Named moves, each a turn or a mirror, and the order they were made in; the first pair answered
selu:
[ -1   2   2   5   0  -4  26 -14  -4] |-> [ -3   2   6   3   0  -5  26 -14  -2]
[-15   3   5 -15  -3   0   4   1   1] |-> [ 3  3 -1 14  7 14 -1 -5 -4]
[ -6  -5   6  -9  -4 -13  -1   7   4] |-> [10 -6 -1 15  4  0 -6  0 -2]
[-20   0   3 -12  -6 -13   7   0  -1] |-> [  0  -2  -7  23   7   4   3  -8 -11]
Ropot:
[ -5   2  -1 -11   4   4  11 -10   4] |-> [  2  -1  -4   1   9  13   2 -10   2]
[ 13   9   7  -7   1 -21  10   4  -2] |-> [ 22   4   0  11   6 -12  -1   3  -5]
[-9  5 -8 -7 -9  9 -3 -4 -1] |-> [-8  4 -9 -1 -7 13 -7 -5 -2]
[ -5   0   8   0  -2 -14   8   5   1] |-> [ 6 -6  2 15  6 -3 -1  3 -2]
derul:
[  8  -6   4  16   8  -8 -11   1  -8] |-> [ -3   5   6   8   3 -17  10   1  -8]
[-2  6  9 -9  0 -2 -3 -2  2] |-> [-1  1 10 -7  3  1 -8 -1  2]
[  7   7 -15   0   0  22 -12  -1  -2] |-> [ 17   1  -4  20   2   7 -10   3  -4]
Then:
Each pair is 2 to 3 moves apart.
[ 8  3  5 21  1 -2 17 -2 -6] |-> [  1  -7 -10 -12  -4  18 -14   2   0]  selu then derul then derul
[ -9   5  -8 -14   0   5   1  -3   6] |-> [ -1  -1  10   9   3 -16   7   2   2]  derul then derul then derul
[ -3  -4  -1  22   2  13 -12   2  -1] |-> [-17   2  11   5  -8 -14   8   7   3]  derul then selu
[ -4  13 -15  11   0  23  11 -15  -5] |-> [  5   8 -10  29   2  14   8 -12  -7]  derul then derul
[-17   7   4 -26  -2  -8   2   8   2] |-> [  2  -9  18   9   6 -21  -4  15  -2]  derul then derul then derul
[  9  -5   5  20   3  -8 -17   4  -2] |-> [-13   3   3 -19 -10 -12  -4   7   6]  Ropot then derul
[ -3   7 -19 -10   1  38 -14 -11   1] |-> [ 11 -13  -6   9   6  24 -36   2  -2]  selu then derul
[ -9  13   6   9   1 -14  29   2   3] |-> [-14   8   9  -8  -5 -20  21   9   7]  Ropot then selu
[ 14  -1 -19   6  11  44 -16  -7  11] |-> [-16   9  20 -20  -6 -20  35   8  16]  derul then Ropot
[ 12  -7  10  21   5 -16   5  -3  -1] |-> [-11   3   4 -22  -6 -14  10  -3   5]  selu then derul
[-14  -8  18 -14   1 -24 -12  15   2] |-> [-22   3   3 -30  -4  -5 -10   7   3]  selu then Ropot then derul
[ -4  -4   8  26 -11 -11 -19  11  -3] |-> [ -4   7   6  33 -10 -10   2   2  -6]  derul then selu
[-15  -4   0 -29 -11  -4 -16   8   7] |-> [  7 -19   9  11  -1 -10 -27  15   1]  Ropot then selu then derul
[  3   0 -19  -3  -2  27 -16 -11  -3] |-> [  3   3 -21   6   1  27  -6 -14  -5]  Ropot then selu
[ -2  22  -4  21   5  12  34 -12  -8] |-> [-26  15  -8 -34  -9  12  10  -4   1]  derul then derul then selu
[-12  -1   0 -23 -10  -5  -3   4   5] |-> [ 9  2  2 27  3  1  8 -5 -5]  selu then derul
[-18  21   3 -13 -17   6  23 -10  -4] |-> [-22  12   6 -25 -20   1   9  -1  -2]  Ropot then selu
[-15  -6  10 -22  -6 -17   6   1  11] |-> [ 10 -13  -8   9   9  18 -20  -9   2]  derul then selu
[  4  -4   9  25   3   0 -21   9 -12] |-> [  4   4   5  33   5   0  -6   3 -14]  Ropot then selu
[15 20 -2 32  9  9 16 -6 -7] |-> [-12  15  -7 -35 -10  15  -9   3   8]  selu then derul
[  3   1 -14  -6   8   8  10 -11  -4] |-> [ 7  1 -7  5  9 -5 17 -8 -8]  derul then derul then derul
[ 16  -7  15  16   3  -3 -19  15  -8] |-> [ 11  17  -1  23   7  15  10  -3 -11]  derul then derul then selu
[-6  6 -3 -9 -1 10 18 -8  1] |-> [10 -9 -2 10  7 14 -4 -2 -1]  derul then derul
[ -6 -11   9 -16  -7  -3 -13   7   2] |-> [10 -6 -1 20  4 14 -5 -3 -6]  selu then Ropot then selu
[ -8  43 -11  22  13  20  17 -16  -5] |-> [-35  41  -8 -27  -4   8  13  -5   6]  derul then selu
[  6  -9 -12   6   6  29 -31  -7  -5] |-> [  8   2 -16  21   9  33 -10 -15  -8]  Ropot then selu
[-11   5 -11 -25  -8  12  15 -12   4] |-> [ 17  -7  -7  25   8  14   0 -11  -6]  Ropot then derul
[ -6  -7   1 -26 -17   3 -23  16  12] |-> [  2 -14  14 -13 -15  -7 -27  22   8]  derul then Ropot
[ 9 -2 21 -5 -4 -9  2  6 -6] |-> [  3   1   9 -21  -6   5  -6   1  -2]  derul then derul
[  6 -12  -1   1  -1   1 -28   3  -2] |-> [ 12  -7  -4  16   4   6 -21  -2  -6]  Ropot then selu
[ 14   2 -17  15  12  25 -14   5  -3] |-> [ 11  17 -11  25  13  15  15   1  -8]  Ropot then selu then derul
[-17   6  14 -26 -13 -26  22  10  -1] |-> [-11 -11  15 -34 -13 -23  -6  17   0]  Ropot then selu
[ 16 -15  -8  15  14  13  -8  -9  -3] |-> [  6  -4   8  14   7 -15  26 -10  -4]  derul then Ropot then selu
[  7   2 -20  15   8  20  20  -4 -13] |-> [-16  -7  -6 -35  -8   0   8  11  -3]  selu then Ropot then selu
[ 10 -10 -10   3   6  28 -12   1  -1] |-> [ -7  -1  14 -10  -6 -16  21   9   1]  derul then Ropot
[ -9 -15  -3 -25  -6   3 -27   5   5] |-> [  4 -19  -8  -6   1  14 -33   5   3]  Ropot then selu
[  4   3 -14   0  -6  11  -5 -26  -3] |-> [  9   3   0  19  -5  -5   8 -22  -5]  derul then derul
[ -4  -1  28   9  -3 -36  15  13  -4] |-> [ -4  -8  26   5  -4 -37   3  18  -1]  Ropot then selu
[  2  -6  20   3 -10 -39   9   6  -4] |-> [  2  -1  19  12  -8 -34  18   1  -5]  selu then Ropot
[ -7   0 -10 -28  -5  11 -12   5   3] |-> [ 13 -11  11  17   2 -14  -7  15  -4]  derul then derul
[  7 -16  26  13   0 -18  -9  17   5] |-> [ 14 -10  -6  17   7  25 -23   3   4]  derul then derul then Ropot
[-24  10   4 -15  -6 -13  13  -3  10] |-> [ -3  -1 -19   6   5  22 -20 -12   5]  derul then selu
[  7   5 -18  -5  -1  36 -14 -13  -1] |-> [ -4 -13   8 -26 -12  -2 -24   9   7]  derul then selu then derul
[ -6   8  -6 -26 -17 -38  23   2   2] |-> [ -3  -7  -6 -35 -19 -37  -4  10   5]  Ropot then selu
[ -5  16   8   3   9 -17  35 -12   8] |-> [  6  12 -18   7  16  22  13 -23   7]  selu then derul then Ropot
[ -2  11 -14  10   2  30  14 -11   1] |-> [-18  15  -3 -13  -7   8  27  -5   5]  derul then Ropot
[  6  -2  -3  14   2  14 -11   0  -6] |-> [ 4  5 -4 15  2 15  1 -4 -8]  Ropot then selu
[ 14  -2  29   5   5 -18   6  12   5] |-> [ 16  -2  -1  -9  10  28 -18   2   9]  derul then derul then Ropot
[-10  -4  -8 -10   2  -1 -13   1  -4] |-> [ -2  -2 -13   9   6  10  -9  -4  -7]  selu then Ropot then selu
[ -6  12   0 -26   1   6 -25  -2   6] |-> [  9   0  20   2   5 -19 -24   7   0]  derul then selu then derul
[13 -4  1 35  9 -1 -5 18  1] |-> [ -1   2  13  17   1 -23  14  20   4]  selu then Ropot then derul
[-18   5   6 -42  -4 -18   9   3  16] |-> [ 17  13  -2  33  19  -1  24 -15   0]  selu then derul
[  4 -18  -2  -3  -5  16 -27   7  -6] |-> [ -6  -3  19   5  -6 -21  17   8  -8]  derul then derul
[-12  26  -4 -21  -4  -6  22   2   8] |-> [16 16 -4 30 12  6 15 -2 -5]  Ropot then derul
[ -9   5   4 -12  -3  -9  15   1   2] |-> [ -5  -3  -5 -17  -1  12 -13   0   3]  derul then Ropot then selu
[ 11 -23  25  21   7 -14 -21   8 -13] |-> [-22  -6  25 -31  -9 -21   2   9   0]  Ropot then derul
[-12  -6  25   5  -4 -36   1  15  -6] |-> [ 11   4  -4  43  13  13  -3  -8 -15]  derul then selu
[18 -2 -5 40 13  5  3 -6 -8] |-> [-18  -7   0 -37  -8  -5 -13   6   8]  selu then derul
[ -9   2  -1 -25  -1  -7   1   8   7] |-> [ 1 14 -7  7  6 -4 24 -3 -1]  selu then derul then derul
[12 -2  8 18  6  0 -1 -1 -3] |-> [ -7   9   3 -21  -3   0   5  -2   5]  Ropot then derul
[  8 -14   0   2  -1   9 -15   1   6] |-> [ -2  -2  11   0  -3 -12  16   1   5]  derul then derul
[  5 -10 -15  14   3  11 -32 -13   1] |-> [ -4 -20  -2  -2  -6 -13 -35  -4   6]  selu then derul
[ -5   0  -8  -7  -3  12 -10   0   2] |-> [  0 -10   1  -1  -2   2 -17   6   2]  derul then selu then Ropot
[-14   9   2 -12  -8  -5  10  -5   1] |-> [ 5  3  0 20  4 -1  7 -8 -7]  Ropot then derul
[ 17 -11   6  25  12  -3   3  -5   7] |-> [-10   0  -1 -27  -1  -2  11  -5  17]  Ropot then derul
[ -6  -2  10 -24 -13  -8  -3  12   9] |-> [ -8   9  10 -19 -13 -11  14   7   6]  selu then Ropot
[-10   6 -15 -22  -1   3  10  -6  -7] |-> [ -9   7 -11 -18  -2  -5  19  -4  -7]  selu then derul then Ropot
